One vector is turned by the same rotation once a step. Each row is the vector after some number of steps, and that number follows the row.
The counts run from 0 to 960.
[  4   2  -6  -2  -1   7  11   4  -5 -16  -8  16  10  10  -7   6  20  -7
   3  12 -18  28  -1  -8   5 -11   2   4  10   1 -15   3  -9  -5   1 -20
 -11  15   2  -1 -30   8  16  -5   1  -4  -1] => 892
[ -2  14 -13  -6  -6   5  18  10  -7 -11   8  14  17  -1 -12  11  -1  -4
  14 -18  -7  18   6 -14   5 -11   6   2   6   8  -5  -1 -18 -19  12 -13
  -5   9  16   6 -18   1  21  -3   1  -5   6] => 534
[ -6   2   0   3  -1   0  11   0 -18 -22   1   2  11 -15  -7  -2   9   2
  15 -14 -15  11  -3 -14   5  -3   2  10  14   2 -14  -5 -24 -21  15 -10
   5  -4   4   1 -28   4  12  -8   4 -11   7] => 178
[-10   2 -13   3 -12   6  12  14  -7 -26  -1  16  18  -8   5  10  -9 -10
   2   9  -5  17   7  -2  -4   1   3  15  -5   1   1   3 -14 -13 -12 -21
   0   7   7 -11 -20   3  22  -9   2  -4 -10] => 222
[ -8   3  -3  11  -9   2  10   3  -9 -22  -7   4  13 -23  -6   6   1  -1
  14  -6 -13   9  -5 -15   1  -5   7   8  18   2 -13  -6 -22 -18   4 -22
  -1 -21  -2  -1 -15  -4  10  -8   1 -14  -1] => 375
[ -3   1 -12  -9 -10   0  14  13   0 -21   3  20  19   5  -1  21  -7  -6
   0  -2  -5  22   7  -5  -3 -12   7   3   4   4   2   6 -25 -18  -3  -4
  -8   3  -4  -6 -22   3  21  -3  -6 -10  -2] => 418
[ -3   6  -6 -10  -7   7  16   4   4 -15  -9   7   7  21  -4   7   3  -3
  11  -1 -15  26   9 -17  -1  -2  -1   6  -4   5  -5   2 -13 -13  -4 -20
  -8   7   1   0 -19  16  17 -24   2  -5  -2] => 682
[ -9   8  -8  19  -7   8   5   5 -11 -22   0  12   4 -14 -18   6   9  -8
  11   3 -16  14  -9 -14   5 -12   3  10  17   3 -16  -7 -11 -11  -6 -29
  -4  -6   9  -2  -7  -4  10  -2   3 -17  -3] => 924
[ -1  -3   2   6  -5   1   4   4  -5 -31   9  22  11   4 -15   6  -3  -8
   6   0 -22  15  -1  -7  -1   3  -2  11   5   3 -21   8 -13 -13  -3 -23
  -2   4  17  -6 -15   9  13 -11   8  -9   3] => 838
[ -8  -5   1  10  -9   0   3   6  -8 -26  -4  10  12  -9  -2  10  -5  -4
   8   1 -11  15  -3 -13  -1  -1   1  10   8  -4 -12   1 -25 -16  -6 -11
   1 -20 -14 -10 -15   5  15 -20   3 -16  -2] => 573
[ -9  -2  -8   7  -5   7   9   0 -15 -18   2   2  12 -16  -7   4   2  -6
  16  -6  -3   9  -6  -6   1   3   0  15   6  -3  -8  -2 -30 -19  16 -15
   5  -9   3  -1 -24  -5  22 -13   5 -11  10] => 938
[ -1  -3  -2  -2  -4   0  16  -3   6 -21  -6   4   8  -2 -13  10   6   0
   4  10 -18  15  -4  -6  -7 -12   7   9  19   6 -17   1 -21 -14   2 -27
 -11 -16  -6   5 -21  -2   8 -10  -1 -13   0] => 759
[-12   1  -9  10 -11  12   2   4  -9 -24  -2  11  -2   8 -12  14   1 -10
  15   0 -13  16  -3 -16  -4  -2  -2  11   1  -1  -7   1 -24 -12  -7 -23
  -2 -10  -4 -13  -1   5   9 -17   0 -23   0] => 851
[-12   3  -9   9  -8   4  11   3 -12 -19   1  -2  12 -23  -5   3  -2  -1
  14  -3  -7   9  -4  -9   2   0   3  15   9   0 -11  -7 -24 -19   5 -19
   4 -14   0   1 -20  -6  20 -16   5 -12   1] => 657
[ -7   7  -6  -7  -3  17  12   1  -2 -19   6   0  -1  14 -18  -2   3  -3
  12 -10 -19  19  -2  -9   7 -16   4   6   1   6 -11  -4 -20 -19   6 -25
   0   8   5   4 -12   5  14 -17   2 -12   8] => 745
[-10   0  -3   5  -6   9   1   9  -7 -33  11  14   5   2 -16   2  -7  -5
   3  -2 -22  18  -5  -6   6 -13   3  10   2   2 -13  -1 -14 -17 -13 -21
   3   6   8  -9  -6   5  15 -14   3 -13   1] => 359
[ -7  -1   5   0  -8 -11  11   3  -7 -32   1  11  15   0  -7   9  -1   2
   6  -7 -20  12   4 -12  -8   4   1  13  11   8 -11   6 -25 -21   1  -7
   1  -7   4  -8 -25  11   3  -5   1 -15   0] => 564
[  0  -2  -5 -12  -4  11  12  12   3 -28  -1  14  18   5   3   5 -11  -6
  -1   3 -15  24   6  -2   1 -13   8   3  -3   2  -5   1 -16 -16  -6 -21
  -7   8  -3  -5 -21   5  24 -15  -2  -1  -3] => 691
[  1   4  -5 -14  -7  10  14   7   7 -22  -4  14  14  16  -2  10  -7  -8
   8  -6 -15  19  10  -9  -8  -3   6   4  -2   5  -3   4 -20 -16   7 -28
  -9   2   7  -2 -15   7  15 -13  -1  -5   3] => 202
[ -6   0  -2   8  -1   2   9  -1 -20 -20   0   2   9 -15 -11   1  13  -2
  13  -8 -14  10  -7 -12   5  -5   2   9  16  -2 -13  -5 -26 -19  15 -10
   3  -6   1   1 -28   0  13  -6   4 -12   6] => 177
[ -7   6  -4  -8  -2  16  10   2  -3 -21   7   1   2   9 -15  -4  -2  -2
  11 -12 -18  19  -2 -10   9 -15   4   6  -1   6 -13  -5 -19 -22   4 -22
   2   8   7   4 -14   5  19 -20   3  -8   8] => 744
[-10   2 -14   3 -14   1  12  13  -5 -25  -1  14  22 -10   5  13  -8  -7
   3   9  -3  18   6  -2  -7   3   3  14  -2   2   2   4 -17 -14  -9 -17
  -2   1   4  -9 -21   2  22  -9   1  -5  -9] => 221
[  3   4  -8  -2  -4   9  12   3   1 -10 -13  15   7  18  -4  10  13  -9
  15   3 -13  26   6 -18  -2   3  -4   6   2   2 -10   6 -12  -5   6 -23
 -11   6   3  -1 -23  12  18 -17   3  -5   1] => 402
[ -8   0  -9   1 -12   1  11  13 -13 -25  -4  18  21  -7   8  13  -2  -8
   5   1  -4  14   7  -7  -9   8   3  14  -2  -1   3   5 -23 -15  -2 -13
  -1   4   3 -15 -26   4  16  -1   0  -8  -6] => 502
[ -3   5  -9  15  -8   9   2  10 -14 -17 -14  21   8  -2   1  11  12 -13
  14   6 -12  25  -2 -22   4   2  -3   6   4  -7 -12   0  -9  -4  -7 -22
  -6   1  -6 -11 -13   8  17 -14   2 -10  -7] => 788
[-11   7 -13   0  -6   6  16  -2   2 -17   8   1  -2  13 -26   9  10  -4
   7   7 -14  18  -1  -4  -1  -9  -1  15   5  13 -10   3 -16 -14  -5 -25
  -4   8  15   5 -17   3  15 -11   3 -15   2] => 548
[  1   3  -9   3  -7  12   5  13  -2 -23  -1  27  12   4  -8  13   3 -14
   0  10 -15  24  -1  -7   2 -15   6   3  10   0  -9   2  -9  -6  -9 -27
 -13   7   3  -7 -10   0  16   1  -3  -7  -4] => 423
[  3  -1  -1   1   0  14   9  -3  -5 -15 -12   9   6   8  -3  -1  13 -10
  17   3 -19  21   1 -14   2   2   0   7   6  -4 -16   1 -13  -7  13 -32
  -7   1   1   0 -23   7  17 -20   6  -4   6] => 673
[ -9  -1   0  -6  -8  -4  14   2  -6 -30   4   8  14   3  -6  10  -3  -1
   3  -3 -14   9   6  -2 -13   6   2  16   4   8  -5   7 -30 -21   3 -13
   0  -4   8  -8 -25   7   9  -5   2 -16   2] => 283
[-11   3 -13   2  -9  13   8   7 -13 -19 -10   6   5   1   1  14   8  -8
  13  -4  -9  16   0 -19  -6  -8   5   6   4  -3   3  -5 -30 -16   3 -16
  -3 -13 -16 -12 -12   1   6  -7  -6 -23  -3] => 582
[ -2  16 -18   6  -8  14  14  10  -7  -5 -13  14   9   1  -4  13  12 -11
  19   0  -7  23   4 -23   2  -5   2   3   6   0  -3  -3  -9  -7   6 -30
 -12   3   6   1 -13   1  19  -7  -2  -6  -5] => 319
[ -7   4  -3  11  -4  13   1   7 -12 -29   4  16   4  -3 -18   3   4  -9
   7   0 -21  14  -6 -11   5 -16   6   6  12   1 -14  -4 -15 -14  -4 -28
  -4   1   6  -9  -4  -3   7   0  -1 -18  -1] => 642
[ -3   5  -9  -8  -7  10  12   4   5 -12 -10   8   4  22  -6  12   6  -7
  11   4 -14  27   6 -16  -3  -3  -1   6  -2   4  -7   3 -14 -10  -4 -22
  -7   5  -3  -1 -17  13  17 -25   1  -9  -1] => 683
